(in the rows, 128 means zero)
The rows of Y fall into 4 groups, which share some directions, and each row is roughly a mix of its group's hidden directions.
Y:
[[ 95 156 138  71 100 100  77 151 124 119]
 [117 168 167 125 165 180 107 165 133 157]
 [133 147  55 169 126 118 119  86 130 101]
 [ 93 157 121 133  67 160 139 170 146 158]
 [ 93 109 140 137  69 141 140  92 184 124]
 [ 98 107  93 103 150 115 116 200 101 118]
 [101 135 107 189 129 103 155 163 178 118]
 [137 112 195 106 104  77 118 150 113 155]
 [144 101 106 164  84 107 132  68 100 106]
 [103 160 126 133  70 124 175 110 139  80]
 [137  69 142 109 110 138 137  98  61 127]
 [118 156 126 129  67  92 105 124 141 186]
 [ 77 100 160 136 105 107 162  99 128  77]
 [100 149  87 158 161 132  64 132 157 116]
 [158  77 127 100  93 140 102 172 106 163]
 [100 125 167 170 132 120  63 130 152 161]
 [114 163  76 148 150 174  91 120 160 106]
 [150 114 142 160 199 110 165 125  90 133]
 [161 122  94 169  98  96 103 153 168 164]
 [ 84 157 124 171 155 140  92  84 163 135]
 [102  77 157 192 136 131 133 147 164 117]
 [165 139 177 152 138  85 156  80 143 109]
 [165 149 110 100 162 132  76  76 117 148]
 [ 99 124  99  76 113 155 109 185 127 161]
 [161  98 153 171 105 169 150 150  95 164]
 [169 128 149 108 153  56 140 132 167 119]
 [109 170 120 120 185 101  84 163 108 144]
 [142 195 113 155 110 157 169 121 104  97]
 [113 100 112 131  97 150  86  89 190 113]
 [156 164 129 159 175 169 145  94 165 143]
 [135 106 173  66 157 175 144 143 125 139]
 [138 106 142  80  85 104 141 175  97 164]
 [151  72 144  98 115 161 167 141 121 175]
 [110 163  76 184 108 133 119 114 136  83]
 [141 112 150 140 100 134  74 195 115 152]
 [103 123 107  90 156 150 116 201 103 119]
 [108 143 159  76 105 133 102  77 141  87]
 [133  86 123 122  90  55 137 137  96 145]
 [ 80 156  82 109 142 116 144 116 166  79]
 [107 144 131  84  77  89  84 125 166 132]
 [109 138 102 173 107 154  98 111 195 134]
 [ 72 126 155 177 134 116 167 157 161 115]
 [ 81 171 116 105 140 128  78 135 168  96]
 [ 65 169 139 102 113 143 125 126  73 119]
 [155 142 151 195 128 158 155 132  89  98]
 [140 191  97 122 129 127 168  92 101  92]
 [ 88 191 126 123  97 161 170 128 152 127]
 [141 147 139 148 106 218 134 117 124 138]
 [137 141 114 161 156  79 161 159 160 176]
 [112 115  86 169 178 138 135 157 119  77]
 [109 116 130 101 133  76 184 125 141  75]
 [154  85 147  66 155 102 157  99 143 123]
 [149 155  75 174 153 155  96 107 105 105]
 [111 143 142 169 183 126 177 163  97 134]
 [140 103 144  81  90 113 128  67 147  96]
 [152 103 114 173 148 126 198 123 117  94]
 [149 126 118 192 146 169 162 106 148  91]
 [148  70 117  92 138 106 163 100 175 118]
 [ 94  95 109 108 151 109  92 143  64 106]
 [ 95 203 116 140 150 116 114 124 165  99]
 [117 104 158 107  92 190  85 160 131 124]
 [141  77 149  95 101 102  98  95 172 149]
 [ 84 120 106 100 116 117  65 124  81 145]
 [150  63 112 110 140 141 179 161 122 102]
 [196 145 191 128 120 139 145 141 129 108]
 [107 166 159 147 150 181 139 134 167  85]
 [130 143  85 169  76 132 140 100 133  77]
 [120 100 103 104 155 194 138 175 110 109]
 [ 97  79 149 180 125 167 148 160 110 144]
 [ 97 158 156 109 132  72 159 126 163  87]
 [147 200 109  76 130 135 106  99 123 128]
 [134 149 160 106  99 177 105 146 141 189]
 [106 116 115 107  81  56 124 146 148 102]
 [138 104 107 163 158 118 160  83  79 164]
 [ 51 134 102 156 117 118 175 117 140 122]
 [130 137 161  83 131 199 103 102 105 134]
 [140 163 156 147  82  77 122  93 143 165]
 [126  97 153 162 130 114 175  89  73 144]
 [103 190 127 145 157 126 106 169 169 154]
 [121 195 157 171 102 123  95 115 104 147]
 [172 124 129 120 175 120  81 106 158  81]
 [172 134 128 120 178 127 154 158  74 159]
 [149 126  67 101 111 159 106 179  99 123]
 [127  93 139  99 146 128 135 176  61 103]
 [ 77 111 148 141 162 142  99 126 181 168]
 [137 161  66 158 124 142 100 129 139  73]
 [130 190 161 183 140 118 109  92 126 114]
 [211  91 124 123 137 114 150 117 101 113]
 [ 97  92  85  69 158 140 112 159 139 122]
 [ 84 154 160 155 141 168 106 124 178 159]
 [ 98  91  76 118 154 124 118 144 171  83]
 [151 101 157  64 102  84 145 149 126 104]
 [172 107 110 136  91 120 147  89  72  99]
 [114 169 127 141 130 174  94  74 169 141]
 [133 130 127  43 142 109 120 128 169 104]
 [150  75 100 141  89  90 170 116 156 143]
 [160  98 126 116 141 125  48 148 117 155]
 [164 128 157  90 129  76 140 162 173 150]
 [120 126 162  67 158 136 105 166 123 173]
 [ 66 119 133 105 120 141  67  90 138 133]
 [ 73 104 171 138 122 114 122 144 136 190]
 [147  93 112 148 154 112 180 180 124  90]
 [143 109 104 203 138 108 164 121 134  91]
 [117 191  95 107 147 115  84  84 122 128]
 [162 133 132  77 101 120 114 165  76 163]
 [119  96 138 111 105 139 213 151 136 119]
 [ 98 129 125 157  75  80 134  77 145 112]
 [115 169  90  99  79 147  81 154 128 112]
 [115 148 163  88 142 170  87 124  73 125]
 [ 72 146 108 132  92  85 110 122 144  79]
 [125 119 182  64 128 108 134 161  91 124]
 [150 139 127 131 153 166  98 171 112 194]
 [109 164 127 104 119  58 129 133 179 116]
 [134 148 154  58 134 114 126 147 180 101]
 [139 144 129  87 161 177 111 189 116 146]
 [108 129 131  97 108 116 108  44 112 109]
 [ 72 164 172  92 136 100 140 147 108 154]
 [145 101 177 187 135 141 177 106 132 128]
 [154 123 141 110 164 147 179 188 142 101]
 [193 109  98 161 140 134 162 145 168 142]
 [130 118 110  84 157 171 154 102 187 117]
 [119 167 117 105 161  89  74 166 155 135]
 [171 136 172 100 157  81 118  84 128 111]
 [148 101 140  98 168 117 104 100  59 131]
 [ 84 172 170 164 114  91  92 121 132 143]
 [161 128 171 158 126 142  82 118 104 185]
 [133 140 147  82  78 133 118 104 158 186]
 [111 185 169 184 109 104 120 136 125 105]]

Each list below has four rows that fit no group; the rest each fit one group, if only roughly. Name those rows in the order they come.
  * Q_458: [ 88 102 111  84 169 112  80 103 113 108]
  * Q_396: [132  47 100 118 141 147 103 146 134 160]
  * Q_586: [109  76 122  97 167 145 178 149 162 129]
  * Q_738: [131 129 151  97  84  83 106  76 115 165]
  * Q_428: [117 137  87  53 118 166 122 146 103 128]
  * Q_321: [116 167 126  95 113 101  93 181 169 152]
  * Q_873: [129  95 129 196 182 147 143 149 145 115]
  * Q_47: [122  98 156 116 187 167 164 171 126 119]
  * Q_864: [119  74  75 169 144 136 153 120 127  90]
  * Q_788: [ 95  84 150 112  78 155  94  94 127 155]
  * Q_691: [142 117  92 118 124 165  68 183 142 119]
 -> Q_586; Q_428; Q_873; Q_47
  * Q_707: [178 143  89 147 170 156 117 179 116 125]
  * Q_248: [130  52  87 113 113 144 139 164 119 145]
  * Q_54: [ 71  95 104 140 163 121 130 108 183 108]
  * Q_282: [118 138 145 123 157 178 151 182 177 147]
  * Q_391: [172 188 130 123 145 174 162 155 139 125]
  * Q_342: [170 168 148 150 166  94 138 134 152  79]
  * Q_156: [180 153 124 109 180 149 160 161 104 103]
  * Q_818: [155 118 149  84  69  89 135 139 166 144]
  * Q_895: [128 107  55 139 138 134  75 156 105 128]
  * Q_143: [131 143 124  89  90 150 100 141  91 191]
  * Q_969: [ 75  94 107  94 120  93 167 140 163 114]
  * Q_759: [104 134  88  76 118 194 116 140 110 115]
  * Q_88: [112 127 122 136 131 174 118 165 203 150]
  * Q_974: [ 85  78 129  72 139 161 129 161 130 114]
 -> Q_391; Q_342; Q_759; Q_974
  * Q_886: [105 117 150 120 156 176 132 134 203 118]
  * Q_137: [128 127 159 126  86 155 132  66 179 137]
  * Q_972: [186 143  79 123 161 134 137 155  89 105]
  * Q_695: [176  69 108 113 107 124 132  85  98 146]
  * Q_975: [149 109  75 112 144  89 159 120 183 146]
  * Q_388: [105 173  91 145 108  90 121 163 155  84]
  * Q_427: [166 119 139 183 108 146 112 123 145 193]
  * Q_400: [142  82 145 161 149  91 160  70 135 125]
  * Q_215: [146  74  84 135 134 152 185 135  99 140]
  * Q_503: [142 131 159 140 139 131 123  81  49 122]
  * Q_229: [ 71 171 116 170 112 174 143 114 137 144]
 -> Q_137; Q_975; Q_427; Q_503
  * Q_15: [ 83 125 178  82  99 138  95 144 160 118]
  * Q_513: [154 136 198 121 159 139 118 110 113 180]
  * Q_478: [151 186 111 180 135 125 175 131 123 159]
  * Q_49: [135  97 190 114 137 164 133 121 151 183]
  * Q_265: [105 163 138 175 131  93 126 195 139 118]
  * Q_828: [133  72 101 148 159  63 145 117 121 136]
  * Q_441: [197  90 131 118 108 144 109 167  93 135]
  * Q_714: [117 143  92 146 143 199 105 162  95 135]
  * Q_685: [162 108 175 100 127 129 130 137 185 175]
  * Q_485: [126 164  96 116 112 101  95  69 170 141]
  * Q_96: [104 113 120 131  92 175  57 142 109 139]
  * Q_401: [136 127 130 132 138 126 165 142  39 148]
 -> Q_513; Q_478; Q_265; Q_828
  * Q_361: [139 109 109  81  58 156 163 127 133 127]
  * Q_387: [107 112  90 193 136  87 115 124 101  97]
  * Q_429: [ 91 166 158  99 144 114 125  63 119 102]
  * Q_38: [139 183 118 108 160 153  92  85  92 111]
  * Q_63: [103 134 135 150 126 106 159  64  96  80]
  * Q_832: [125 104 100 165 123 186 133 160  77 111]
  * Q_508: [133  87 122 128 108 128 195 166 123 171]
  * Q_479: [112  89 134  73 146 154 134  94  74 130]
  * Q_807: [117 121 109 203 140 121 127  99  94  87]
  * Q_936: [106  96 120  82 111 108  83  74 119 153]
  * Q_358: [ 94  70 168 107  92 102 126 116  91 132]
  * Q_919: [ 68 149 111 161 149 109 126  96  75 131]
  * Q_289: [ 99 161 170 134  65 102  95 108 141 132]
 -> Q_361; Q_508; Q_479; Q_289
  * Q_592: [104 191 164 115 121  87 123  82 122 141]
  * Q_693: [108  95  90 115 111 111 125 113 201 101]
  * Q_259: [164  98 119 163 149 162 137  78  94 163]
  * Q_166: [177 119 143  53 127 118 141 116  98 150]
  * Q_657: [115 149  88 183 119 187 161 120 121 119]
  * Q_858: [128 159 165 119 106 178  92  88  90 146]
  * Q_736: [116 118 105 123  53  87 168 141 124 142]
  * Q_778: [107 111 101 170 172 166 104 120  91  90]
  * Q_658: [ 85 121 124  94 107  73 107  74 124 137]
  * Q_94: [129 129 105 131  84 150 154 178 169 175]
  * Q_938: [ 75 176  97 109 169  93 116 140 149 127]
  * Q_548: [150 123 159 100 148 158 160 185 129 175]
  * Q_590: [166 130 159 179 121 169 152  83 108 110]
  * Q_552: [ 97  92  96 137 192 144 131 131  82 137]
 -> Q_693; Q_736; Q_938; Q_552
  * Q_561: [ 79 145 143  93  99  90 115 115 146  73]
  * Q_78: [104  53 155 143 133 111 116 118  84 149]
  * Q_70: [ 97 136 110 109  48 119 122 164 138 109]
  * Q_888: [137  94 128  61 162 139 158 161 158 115]
  * Q_284: [127  59 165  94 135  90 151 148 147 129]
  * Q_550: [135  96 111  48 112 159 102 111 137 120]
  * Q_916: [140 107 123 156 174  75 159 137 139  77]
  * Q_139: [ 98 144 132  78 176  85 156 107 157 121]
  * Q_375: [ 74 133 128 151 182 165 117  96 134  96]
  * Q_795: [123 139 188 168 113 143  88 139 145 175]
  * Q_865: [ 74 171  76 112  95 127 156 145 119 117]
  * Q_811: [100 138 157 127 116 108  75  83  74 131]
 -> Q_78; Q_70; Q_550; Q_139
